Questions about the table below.
1) Report the smallest entry.
2) Report the entry just left of -1.90.
3) Report the entry just left of the smallest entry.
4) Report the second entry in reading order.
5) Report the entry just left of 0.88.
6) Report the entry just right of the largest entry.
7) Report the 3rd smallest entry.
[[ 0.06  4.54  0.36 -2.21 -0.46 -0.17 -1.11 -2.05  0.50 -1.84  1.72 -0.39
  -1.53  1.14]
 [ 1.28  2.07  0.59 -1.07 -1.00  0.53 -4.06 -1.82 -0.44 -2.35  2.58 -0.45
  -3.62  2.83]
 [ 3.44  3.20  1.99 -2.72 -1.30  2.68 -5.65 -3.29 -0.78 -3.36  3.01 -1.99
  -0.49 -0.36]
 [ 1.28  3.93  0.13 -1.26 -1.30  0.67  1.13 -1.37  0.17 -2.85  0.16 -0.74
  -4.14  1.46]
 [-0.50  1.14  2.08 -1.64  2.41 -0.24 -1.07 -0.47 -1.11 -1.75  2.75  0.21
   1.38  0.58]
 [ 0.34  2.89  1.34 -1.14 -2.50  2.34 -2.30 -2.84 -0.98 -3.10  1.03 -0.50
  -3.51  1.71]
 [ 0.34  3.72  2.08 -3.48 -1.90  2.61  0.06 -3.97 -0.10 -1.67  2.92  0.39
  -0.60  0.89]
 [-0.31 -0.41 -0.34 -0.51 -1.12  0.18 -0.44  2.35 -0.24  0.86 -0.18 -0.03
   0.86  2.83]
 [-1.44 -0.10 -0.01  0.19 -0.64 -0.31 -3.30  0.77  3.06  0.52 -0.61  1.46
   0.13  0.02]
 [ 0.06  0.21  0.22 -1.64 -1.18 -0.65 -0.15  0.88  0.30  0.52 -0.79 -0.62
   2.11  1.65]
 [ 4.56  3.31  1.47 -2.40 -0.64  1.50 -1.55 -1.26  0.70 -0.57  3.18 -0.56
  -0.60  0.77]
 [-1.62 -0.10 -0.06  0.63 -0.46  1.43 -3.48  3.14  0.70  0.86 -0.44  0.39
   0.76  0.71]
 [ 0.44  4.03  1.20 -1.39 -0.22  1.99 -0.61 -1.15  2.12 -0.66  2.75 -1.40
  -0.18  0.27]
 [ 0.91  4.44  0.68 -1.71 -0.52  1.99 -0.66 -1.03  1.71 -2.60  1.28 -3.00
  -0.49 -1.11]
 [-0.03  3.00  0.55 -0.06 -0.94  1.85  1.59 -1.26  0.77 -0.83  1.80 -0.56
  -1.84  1.65]
 [-0.69  0.52  0.64 -2.02 -0.76 -0.59 -1.01  0.43 -0.71 -0.40  3.18 -0.27
  -0.39  0.02]]
1) -5.65
2) -3.48
3) 2.68
4) 4.54
5) -0.15
6) 3.31
7) -4.06

M =
array([-4.06, -2.67,  2.81, -3.18, -2.28, -0.53,  2.85, -3.20,  0.92,
       -5.04, -2.37, -5.24,  3.99,  0.94,  0.65])
What is the entry just left of -5.24?
Answer: -2.37
The entry just right of the centre entry: 0.92
The entry just left of the largest entry -> -5.24

Questions about the row below.
1) Read off the entry just right of the centre entry.
2) Read off the entry just left of 2.34.
[ 0.94  4.39 -2.02 -1.72 -3.94  6.35  2.34  2.85  2.88  2.36  0.31  4.28
  1.96]
1) 2.85
2) 6.35

[[ 0.39  3.17 -5.33 -0.51 -0.67  1.76  2.26 -2.92 -1.13  4.64  5.66]
 [-0.99 -4.98 -1.86  5.06  4.14 -4.43 -0.94 -0.60 -5.28  3.15  2.05]
 [-2.93  3.02  3.84  0.50  2.70  0.13 -2.31  3.38  3.76  4.12 -4.48]
 [-0.71 -4.62 -1.77 -1.43  0.44 -5.70  4.63  1.67 -3.36  1.45 -0.17]
 [ 5.19  0.42  3.88  3.83 -3.05  0.12 -5.45 -0.60  5.52 -1.23  0.73]
 [-2.73 -2.38  3.91  0.07  2.31 -4.69 -0.71 -2.87  5.81 -2.71 -3.85]
 [-1.86 -5.32 -4.59  0.21 -5.36  2.35  2.44 -4.07  5.88 -2.27 -5.34]
 [ 0.99  3.63 -2.31  3.10 -5.29  1.35  3.95 -0.08 -5.51  0.59  5.28]
 [-3.34  5.48 -2.02 -4.04  0.41  4.85 -4.89  6.04  1.07  5.44 -2.38]
 [ 5.95 -1.39  1.23  1.47  1.10 -3.51 -4.65  4.29 -3.53 -5.36 -5.16]]
Indices start at 0.
What is the entry at row 2, column 0?
Answer: -2.93
The entry directly below -5.45 -> -0.71
What is the entry in row 0 and column 2?
Answer: -5.33
The entry just right of 0.59: 5.28
What is the entry directly below -0.94?
Answer: -2.31
What is the entry just right of -0.99?
Answer: -4.98
The entry in the top-left corner is 0.39
What is the entry at row 0, column 1?
Answer: 3.17
The top-right entry: 5.66
The entry directly above 3.84: -1.86
The entry in row 2 and column 1 is 3.02
The entry just right of -2.71 is -3.85
The bottom-right entry is -5.16
The entry just left of 2.70 is 0.50
The entry just left of -3.85 -> -2.71
What is the entry in row 1 and column 0?
Answer: -0.99
What is the entry in the bottom-left corner?
Answer: 5.95
What is the entry directly below -3.36?
Answer: 5.52
What is the bottom entry of the column that holds the largest entry?
Answer: 4.29
What is the top entry of the column that holds the smallest entry?
Answer: 1.76
The entry directly below -0.67: 4.14
What is the entry just left of the largest entry?
Answer: -4.89
The entry directly below -1.43 -> 3.83
The entry directly below 1.35 is 4.85
What is the entry directly above -0.94?
Answer: 2.26
What is the entry just right of the smallest entry?
Answer: 4.63
The entry just left of -5.45 -> 0.12
The entry just right of -3.34 -> 5.48
What is the entry just right of 1.35?
Answer: 3.95
What is the entry just right of -2.92?
Answer: -1.13

data =
[-4.39 -3.36 -2.02 -3.78 -2.29 -1.56 -2.09 -3.10 -4.83 -1.47 -3.09 -2.79
 -2.12 -2.88 -2.18 -2.06]
The maximum?
A: -1.47
The entry just left of -2.12?
A: -2.79
The entry just left of -3.78 is -2.02
The entry just right of -2.12 is -2.88

Questions about the grid below. Counting starts at 0.
1) Which number is the bottom-left entry?
2) Which number is the top-right entry?
3) Which number is the entry in row 0 and column 2?
4) Which number is the top entry of the column that holds the smallest entry?
5) Which number is the entry just left of -1.73?
6) Which number is the top-left entry?
7) Which number is the entry directly below 2.75?
8) Which number is the entry just left of the smallest entry?
-1.21,2.83,2.63,-2.26,2.10,-4.32,0.53,-1.73,-3.71,0.94,1.53,-3.20,2.25,-1.80,-3.15
0.07,-1.06,1.30,3.35,-3.71,4.57,1.21,-0.72,-0.10,0.92,-0.61,0.25,1.06,0.42,3.25
-2.00,2.49,1.93,-0.31,3.63,-4.50,-0.93,-2.98,-3.57,1.38,2.49,-2.78,2.15,-1.52,-1.92
0.14,1.38,3.63,2.56,-2.28,2.23,-1.32,-0.68,1.36,0.98,2.54,2.52,-0.48,-1.72,0.19
0.17,0.02,1.28,4.65,-2.37,3.47,0.81,-0.81,0.67,-0.84,-0.83,0.59,0.43,1.70,2.06
-1.26,2.95,2.75,-1.05,3.38,-3.89,0.96,-1.82,-3.64,1.99,2.30,-2.94,1.38,-1.58,-1.38
1.87,2.09,2.25,2.23,-2.15,1.04,0.31,0.86,2.51,1.46,1.14,1.63,0.78,-1.59,-0.58
1.09,-1.37,1.54,3.15,-2.66,2.87,1.77,-1.39,0.12,1.63,-0.40,0.27,1.43,1.15,2.44
1) 1.09
2) -3.15
3) 2.63
4) -4.32
5) 0.53
6) -1.21
7) 2.25
8) 3.63

a = ((8, 4, 2, 7, 8, 8, 6, 7, 7, 7, 2, 4, 7), (7, 8, 2, 3, 5, 7, 3, 4, 3, 7, 3, 5, 4), (6, 1, 5, 7, 3, 7, 7, 7, 2, 6, 9, 9, 7), (3, 3, 9, 7, 5, 3, 6, 6, 7, 3, 4, 1, 6))
Report the 1st entry in reading order.
Answer: 8
The second entry in reading order: 4
